One turning vector, and how many steps it has turned:
The counts run from 0 to 145.
[ 19  25   2  10  14   3 -19  -4  -7  32   2   7  -6  31   1  -2   3   9
 -13 -12 -12  27  -9 -42   2  16   1  -8   8  -8  10   3   3   9  23 -16
   6  -2] : 145
[ 19  -6  -3  -3 -15   5  -1  21 -22  -9 -19  -6  12 -25  -1   1 -11 -24
  29   5 -33  -3 -10   2   2  -1  -7  16 -20  -9   4  16  -3  18  10  14
  -9 -26] : 15
[  0 -14  -4  -9 -13  -6  20  -4   9   0 -17 -14 -26 -18  -1  12  -2 -11
   3   0  31  -3  -3   7 -18  12  10   1 -17  34  20  18 -12 -28  -4   8
  -2  -3] : 121
[-26 -11  -4 -12 -21  14  18   1 -17 -29  13  -4  24 -13   5   1   5  -1
 -24  22  12 -17 -25  -8 -13 -10 -14 -13  -9 -23 -18  -5  -3 -19 -15   3
  -3   4] : 81
[ -5   3 -20  12 -12 -22   8 -10  15 -22   9   0 -13   6  -5  28 -12  -9
 -26   3  16  12  24  11  28  14  -7   5  10  35  -1  14  -6 -18 -15  10
 -10   2] : 46
[  2 -22 -19  -7 -14  -3 -14 -15  -5  11  -3   1   1  10   4  10  19 -17
   1   0  -7  23  13   3  36  10   3  -3 -14  24   3  13 -21  12  13  38
   5  -8] : 125
[-17  15  -3 -28  19  10  14 -16 -22  14  -2  14 -15  11   3   9  17  15
   6 -12   7  16  -9  -6 -49   2 -15  -6  -9  -4 -13 -30  -1   5   4   1
   7  -2] : 1
[ -1 -11 -22 -10 -27  -9  15 -12   8 -16  -9  -7 -18  -9   7  16   7 -17
   0  -3  12  12  17   6  21   7   1  12  -9  33   5  36 -15  -8   0  23
   4  -5] : 123
[ 10   0  -7  -4  16  -9 -37  -7  -5  26  15   4  16  22 -18  -6   4  31
  -6   6  -3   6  15  15  15  -2  -6   0   1   5  12 -24  -4  19  20   6
   1   3] : 58
[  7  -5   1   4  -2 -10   8   3  32  -3   6  21 -34  -1   2  16 -20 -13
   5 -21   4  35  12 -24  -3  -5  19  30  14   5  -3  13   6 -12 -10  -7
   3  -1] : 36
[-16  -1 -14 -33 -24   8  21 -12 -10 -30  -2  -3  13 -31   1   6  -3  23
  -6   7  -1  -3 -12   9 -28  -6 -20   7 -16  -2 -19 -19  -2   5 -10   3
  -3 -12] : 4
[  1  16  -4  -1  11   0 -10  -4   7  18  10 -14   8   3 -12 -10  -9  38
 -14  15  28 -23  -3  19 -30  -7 -12  -9   1  12  23  -1  -1 -10  19 -26
   8   6] : 61
[ 19 -15 -24 -11   5   3 -36  -6 -17  17   9  19   6  24 -20  11  -2  14
 -10   5  -5 -11   2   6  22   9   4  -9   2   5  12   7 -21   5  24  -9
 -12   4] : 135
[  1   2  -9  28  -8  -6  -8  -4  25   4  -3 -26  -7 -10   2   1 -15  -4
 -14  -1  11  13  18  18 -32  -3 -23  16   9  22  32   6  -7  -5  18   1
   6 -27] : 53
[  5  18 -11 -23  13  -4  15  10 -53   5 -12   9  -6  10 -21  32   8  -7
  18   2  -7  -8 -12  11   7  21  -3   4 -15   4 -10   0  -9   0   0   9
  -9   2] : 8
[ 10 -33 -12  -8  -3   4 -26 -12  -9  23  -8   2  -6  13   2   2  19 -16
  -1  -3  -4  23   2   6  20  10   7  -9 -19  20  16   0 -17  13  16  35
   1  -9] : 126
[  8 -20 -40 -11 -20   1 -23  -5   3  -9   8  15  11   0 -16  14  -2  17
 -13   8 -12  -2  15   9  28  -4   1  19   4   8  -1  18 -24   2  26  -5
  -7  -6] : 133
[  3 -17  -2  17   0  10 -14  20 -16 -19  -6   0  13 -26  -6  -6  -5 -20
  20  -3 -25  -5   3  10 -13  -7 -12  16  -8 -38  -5 -19   2  12  -7  -5
 -10 -23] : 92
[  1 -16   2  15   6  -7 -29 -18   2  13   1 -15   1  16   0   0   5 -17
 -18  11   2  14   6   8  30  19 -11 -22  -5  29  16 -26  -5  12  -2  27
 -14  -7] : 49
[-34  -1  -2 -16 -15  12  13  -3 -16 -13  21   1  11   3  10   0   8   3
 -23  21  14  -9 -25  -4 -26 -16 -15 -13  -6 -18 -24  -8  -7 -19 -11  -1
   7  12] : 80
[-19  14   2   1  11  -1  -7 -16   4  -1  21  22  10  17   9   5 -16 -17
  23  -6  -7 -18  18  25  -5 -12 -12  -9   4  -8 -40  -3   1  10 -13 -23
   0  16] : 97
[ 17  13  13  18   8  -4  10  11  -2  -9 -24  -3  -6 -25  -9  -9 -15 -11
  33  -3   7 -28  -1  14   5  20  11   4  -4 -11  14  -1  12   2 -22 -32
 -19  -2] : 102
[  1 -16 -21 -14 -26  -8   1 -14   3  -9  -2  -1  -7   1   8  13  17 -18
   0   2   2  21  16   8  34   8   7  11 -13  29   2  24 -15   0   7  35
   4  -8] : 124
[ 13 -21  27  -6  -2   6  -8 -12  20   9 -23  -1  -3 -16  11 -30   0   0
  31 -12   1  12   1  -6   0   6  15  -8 -16  -3   3 -33  17  25 -13   1
   3  -3] : 109
[-29   4  -5 -18   4   8  14   0 -20   5  19   9   1  15   5   7   9   3
 -21   7  17  -1 -22 -10 -36 -15  -5 -15  -4 -16 -23  -9  -5 -20  -7  -2
  14  14] : 79
[  4   4  -4 -10   1   1   4  23 -32  -5   5   7  15   3 -21   3  20  27
  -5   0  -5  28 -10 -22  17  -8   7  29  -3 -39   2 -11   3   2   6  11
  12   5] : 75
[ 28  13 -16   9 -10   3 -14   5  -9   0  -7   0  15   9  -8  -5   6   7
 -15  -4 -17  18  -9 -36  41  21   1   6  10 -15  18  19   0  13  19 -14
  -5 -11] : 143
[ -9  -5 -16 -32 -18   2  22  -4 -23 -34  -9  -3  15 -32 -10  11   1  19
   2  12  -8 -13 -11   7  -5   2 -15  11 -17  -5 -15 -13  -5  -1  -9  11
  -8  -5] : 5
[  8   0 -14   1   2 -10 -28  -6  -2  13  14   1  22  16 -17  -1   4  28
  -9   6  -6  17  26  17  29  -3 -11   7   1  10   9 -13  -7  23  21  12
   3  -4] : 57
[ 13  23 -19   0 -17  -5   5   3  -8  -8   3 -14  36   3  -9 -12  10  34
 -14  20  13  -4   3  -2  46  10   0  13   5  -2  17  21   4   5  12  -3
   2   4] : 65
[  2 -29  11 -24   3  -3 -11 -12  -4  14 -11   3 -10  -6 -11   3   4   1
   4   4  24  -9 -11   3   7  15  25 -31 -27  25   7 -32  -6  -1 -16  16
  -5  14] : 118
[  5 -30   8 -22   2  -1  -3  -5  -2  14 -20  -5 -18 -17  -9   1   1   0
   2   1  31 -11 -13  10 -10  18  20 -22 -24  32  18 -19  -4 -18  -8  12
  -9   9] : 119
[ 16  -4 -14 -11  16   7 -35  -7 -16  30   4  20   1  28 -18   6   4  11
 -14   3   0 -16  -9  -1   7  13   3 -23   3  10  13   4 -18   2  26 -18
 -10  10] : 136
[  3  13   3  -3  17   0 -23  -3   1  31  11 -10  12  18 -15  -9  -4  33
 -12  11  25 -15   1  20 -23  -6 -12 -11   1  15  28 -18  -1   1  20 -18
   4   4] : 60
[  3  -9  -6   6  -5 -19   3   7  18 -14   2  -2 -28 -12 -18  23 -24  -5
 -22  -1  26  -1   3   8 -17  13   1   7   6  23  20  -2  -4 -31 -18  -4
 -14  -3] : 44
[-24   1  -3 -35  -9  11  23 -19  -8 -14   3   6   0 -19   7   2   3  15
  -5   0   2   2 -13   5 -48  -7 -21   0 -13  -1 -20 -21   1  -1  -1   1
   9   0] : 3
[  4   9 -18  10 -30  14  -3 -11  21 -10   1 -10  12 -10  10 -11 -10   5
 -25  11   7 -18 -14 -17  -3   3 -15  -7   4   3  16  38  -5  -3  22 -30
  -4  -8] : 140
[ 13 -32  -3  -8   3   8 -33  -9  -8  32  -9   1  -9  17   1   2  16 -17
   2  -3  -5  15  -3   8  -2   4   2 -12 -19  19  20  -6 -21   9  24  26
   1 -12] : 127
[  8 -31  -6  -9   9  12 -27  -6   1  38 -11   0 -17   6  -2   1   6 -11
  -3  -4   6  11  -7  13 -32  -5  -1 -12 -14  20  24  -4 -20   1  29  13
   1 -15] : 128
[-26  10  -3  14   0  15   6  -8 -19   2  17  -1  -2  21  27   8  11 -46
   4   4  -8   7  -3  -2 -21  -8 -21 -16  -4 -15 -29   2  -5   3  -5   4
   8  -7] : 88
[ 14 -15 -29 -16  -5   2 -30   0  -7   0   7  21  15  16 -26  13   4  18
 -10   2 -16  -6   8   7  33   7   0   7   1   9  -1  12 -21   8  26  -5
 -12   4] : 134
[ 24 -27  22   9  -4   7  -6  13  23   2 -15   0 -14 -27  10 -17 -13 -20
   7  -5   0  14 -15 -27   1   4  22   2 -10  -9  24  -7  17  -1  -8  -6
 -11  -8] : 33
[ 20  25 -11  -2  -1  -4  -1   5 -19   6   0 -11  31  17  -7 -13  21  25
  -6  15   7   5  -3 -10  49  15   3   5   4  -3  20  15   6  11   8   3
   5   9] : 66
[  1   4 -18  21 -12  -9  -5  -3  26  -5   4 -20   1  -9  -1   2 -15   8
 -15   0   6  17  29  19 -15  -8 -22  27  11  25  17  15  -4   0  21   5
  12 -24] : 54
[ -5 -23 -29  -8 -24   7 -13  -5  21  -7   2  -1  -1 -15  -8  14  -9   9
 -12  -1  -1   0  15  14 -19 -16 -11  21  -2  15  10  27 -23 -11  27  -7
   5 -12] : 131
[  1   9  17   0  -9   3   7 -27  22   2  -5   6   0  -1  28 -23   1 -15
  28 -13  -3  14  16  -6  25   9   7 -10  -8   8 -23 -10  15  30 -15   3
  11   6] : 107
[  0 -22  15 -20 -13  17 -21  -1  13  -3   3  17  21 -20  12 -11 -29   0
  11  12 -21 -28 -10   9  -1 -22   4 -13 -15  -7 -24   0  -3  13   6 -17
  -4   6] : 22
[  6  -8  -2  20  11   1  -8  26 -18  -8  -9   8  -1 -17 -19   7 -12 -19
  29 -11 -22  -2  11  16 -17  -9  -7  26  -4 -33  -2 -10   3   3  -5 -13
 -11 -16] : 93
[ -6  25  11   1  -1  15  14  -3   6  26   4 -17   3  13  19 -24  19  11
 -14   9  25  13 -21 -23 -29  -8  -7 -10   0  -9  13  10   2  -3  17  -4
  25   0] : 70
[ 13  16   5  -8  11  -1  -3  10 -15  26   1  16 -10  15  -3  18 -19 -19
  39  -9 -26   6   6   7 -13 -10   2  18  -8  -5 -17  22 -12   4  18  -6
   9  -4] : 18
[-16  20   2 -18  -6  12  17 -13 -25   9   2  -7   1   7  25  13  -1 -33
  14  13  -4 -12 -20   9 -28   4 -22 -25 -15  17 -24  18 -12   4   8   6
   4   0] : 11
[  8  -4  25  -7  -6   7  -5 -25  20   6 -14   4   3  -8  22 -31   0  -8
  27  -6  -8  15   6  -8  18   7  13 -15 -12   6  -9 -26  14  32 -16   3
  10   4] : 108
[ 22   8 -19  12 -27   6  -8   2   5 -15  -5  -8  19  -6  -2  -8   5   7
 -17   2 -14   6  -8 -30  37  17  -5  11   7 -10  16  27  -4   9  15 -18
  -8 -11] : 142
[  3  11  10  -4  -7   5   1 -14  23   6  13  25  -6  14  30   1 -17 -24
   8   1   1  -2   0 -19  28   3  18 -21   2  14 -21  25   3   3 -11 -16
  -2  21] : 29
